Here are some points:
(17 24 81 52 9 16 26 36 109 9 20 5 40 8 -2 -18 -18 59 -4
 -17 45)
(127 43 -6 59 -16 29 53 -19 57 40 42 56 22 -7 13 105 112 5 14
 59 -1)
(16 -9 -49 -12 -62 -13 13 -23 -26 -13 7 13 -50 17 -16 32 44 -38 4
 1 -43)
(-44 14 32 15 50 -5 -3 19 17 37 -11 -11 33 22 10 -18 12 16 17
 16 62)
(52 17 -5 2 -37 2 17 3 -13 -18 19 21 -7 -20 -5 25 11 -7 7
 -56 -18)
(77 15 38 40 26 16 9 26 66 17 22 2 29 10 1 27 12 64 -7 -8 -8)
(-8 -2 10 -1 33 2 -7 18 -13 4 -2 4 1 4 11 -20 28 -12 4
 6 12)
(127 60 28 23 7 15 29 14 -5 -5 31 44 37 22 13 66 48 15 12
 -31 -40)
(-54 -38 -25 -26 -24 -23 -13 -8 -36 -22 -12 -28 -4 -17 -28 -46 -55 -35 -12
 -12 -14)
(6 -19 -15 -19 10 4 20 -17 8 7 -15 -13 -39 16 9 14 37 16 -2
 28 -26)
(-67 -6 12 -18 -8 -12 -7 -24 2 24 -9 3 -7 -5 3 -28 -32 30 -11
 43 18)
(5 -12 -56 11 -70 -11 -9 -9 -52 -19 -6 1 -45 -1 -20 18 46 -54 -4
 -20 -44)
(-69 -13 -42 -21 -2 -19 -17 -20 -23 2 -24 -29 -49 1 1 -6 12 -22 9
 4 -7)
(-47 -22 -23 -5 -19 -4 -12 -28 -15 12 4 -20 -19 -11 -7 -5 -22 -15 6
 48 34)
(-55 -2 28 -3 6 -17 -5 -5 33 44 -1 -4 32 -2 19 -58 -68 12 19
 62 59)
(14 -8 6 5 -14 2 -1 -2 -16 -31 2 -7 -23 -6 -9 -5 4 -6 5
 -35 -36)
(17 -19 -10 -16 0 -16 -6 3 17 -15 -13 23 -9 10 4 4 52 6 1
 8 -10)
(83 28 -12 4 -29 13 4 13 6 -24 7 40 11 -1 -16 31 50 -23 11
 -24 -20)
(17 36 15 20 -2 -4 -7 25 -21 4 35 40 18 2 -6 3 -2 11 13
 -44 3)
(107 34 17 39 -40 19 -2 14 14 -14 30 46 44 21 6 68 76 11 4
 -18 -13)
(-50 -1 53 9 47 -12 14 3 50 55 -5 3 64 19 30 -9 -52 50 19
 83 92)
(-6 10 15 -14 20 -3 -20 20 3 -13 -1 8 -16 19 1 3 21 -9 1
 12 4)
(-1 30 43 33 48 9 21 50 65 48 29 16 32 31 13 12 18 47 17 16 88)
(-5 -26 0 2 37 5 36 5 46 13 -4 2 7 30 17 19 41 36 19
 51 9)
(-36 -6 31 9 39 7 20 -10 57 41 -10 -5 41 7 19 -17 -38 18 14
 65 71)
10 more points follow, each with its number after it:
(-62 -4 5 -26 22 -23 -25 6 -10 6 -18 -13 21 1 -6 -52 6 -15 9
 0 13) 0
(-7 -15 -35 -14 -50 -13 -4 2 -52 -23 -6 -24 -36 -12 -18 17 4 -38 -9
 -50 -41) 1
(52 -1 -34 15 -28 13 26 -21 8 -10 12 25 -25 7 -13 40 38 -10 -19
 13 -20) 2
(12 30 7 -2 40 3 9 6 11 -6 4 -17 33 0 12 8 -20 -3 -6
 15 31) 3
(3 7 47 28 66 7 32 -1 87 47 9 6 50 27 34 4 -18 57 12
 99 74) 4
(-38 -47 -49 -39 -24 -9 -19 -19 -38 -32 -23 -27 -49 -23 -27 -20 6 -23 -34
 -8 -34) 5
(18 -1 -20 -4 -33 16 5 -18 -32 -11 19 5 -14 -27 -2 1 12 -29 -13
 -16 -6) 6
(-11 -9 -22 -19 -29 -18 -26 -15 -61 -20 8 -19 -30 -8 -17 6 -17 -32 -8
 -32 -31) 7
(-68 1 2 -4 40 -15 -8 -11 -28 -5 -11 -10 -26 13 11 -37 -11 0 3
 -19 -11) 8
(32 0 -11 13 -7 12 44 1 22 0 -4 36 -10 8 -2 61 78 15 30
 39 -13) 9
Which two of these numbered points are nearest to each point below, ignoring the 3 directions in which the first points spread most? Their numbers follow each, nearest first.
(-6 -25 -54 -14 -58 -15 -22 -8 -51 -29 -22 -18 -50 -10 -21 13 15 -56 -8
 -30 -42) > 1 7
(127 58 36 64 58 21 26 42 34 24 57 51 107 -3 37 57 22 20 3
 12 47) > 3 6
(-6 -2 21 28 2 25 12 40 56 9 21 -9 9 -4 8 10 3 27 2
 -25 12) > 1 5
(-87 -59 -42 -44 -60 -22 -33 -9 -56 -39 -42 -49 -36 -11 -19 -70 -27 -52 -26
 -29 -36) > 5 1
(-16 -11 2 3 -14 -6 7 22 -15 -7 -1 -7 -22 -19 -4 -9 -17 -3 -9
 -20 21) > 1 6
(75 21 12 24 17 10 -12 -20 19 -7 1 7 30 0 -6 19 1 2 -5
 4 -22) > 4 3
Now 10 new points, numbered from 0 again:
(46 1 -13 20 -16 4 5 7 -17 -5 6 26 -14 14 -5 46 57 -22 2
 9 -12) 0
(19 -10 6 17 -4 7 11 21 42 6 34 0 -6 7 -9 24 13 -1 -3
 -28 -16) 1
(-46 -8 29 -16 22 -21 1 -19 32 28 -8 8 32 20 24 -27 -25 21 0
 51 32) 2
(-66 -17 12 -12 9 -9 6 -29 -6 16 -21 -16 21 -12 -3 -16 -52 3 -7
 35 13) 3
(-45 -15 -1 -18 -26 -10 -2 13 -8 6 2 -10 -8 4 0 -16 -15 -8 8
 -12 -4) 4
(64 30 25 10 -1 8 5 14 17 -4 13 14 -19 19 -6 48 54 17 5
 1 -20) 5
(-76 -19 -17 -52 -6 -30 -45 7 -78 -33 -42 -26 -24 -13 2 -60 -45 -41 -17
 -46 -51) 6
(84 -6 -2 18 -7 13 21 -18 41 -2 -6 32 21 -12 -16 16 42 -1 -16
 15 -43) 7
(11 7 -38 -37 -4 -12 -30 0 -68 -36 -11 -26 -35 -15 -12 -22 -38 -11 -16
 -46 -42) 8
(-50 -9 -24 -20 -20 -14 -27 -27 -52 -10 -15 -18 -16 -20 -11 -15 -31 -12 3
 -8 -26) 9
Which two of these numbered points are nearest to each point below, ignoring the 3 directions in which the first points spread most? Their numbers follow each, nearest first.
(-37 8 19 2 66 -8 9 10 32 32 -15 -3 -2 22 12 20 -6 34 4
 46 48) > 5 0
(38 23 1 11 25 -3 1 3 -22 -11 11 -3 -25 -3 3 38 39 -3 1
 8 -9) > 5 0
(12 -1 -12 5 -6 -15 8 15 -12 -2 8 2 -1 -17 -11 15 -20 -33 2
 -1 23) > 0 4
(-56 -28 -10 -27 -25 -14 -1 -19 -42 -7 -22 -19 -8 -18 -13 -53 -61 -10 -25
 -2 -21) > 3 9
(14 -1 44 31 0 28 21 35 59 9 23 -11 6 -6 -5 -31 -27 38 -4
 -53 34) > 1 4
(-66 -18 -60 -25 -35 -31 -16 -11 -37 -17 -33 -28 -26 -3 2 -42 12 -50 -7
 -21 -22) > 4 0
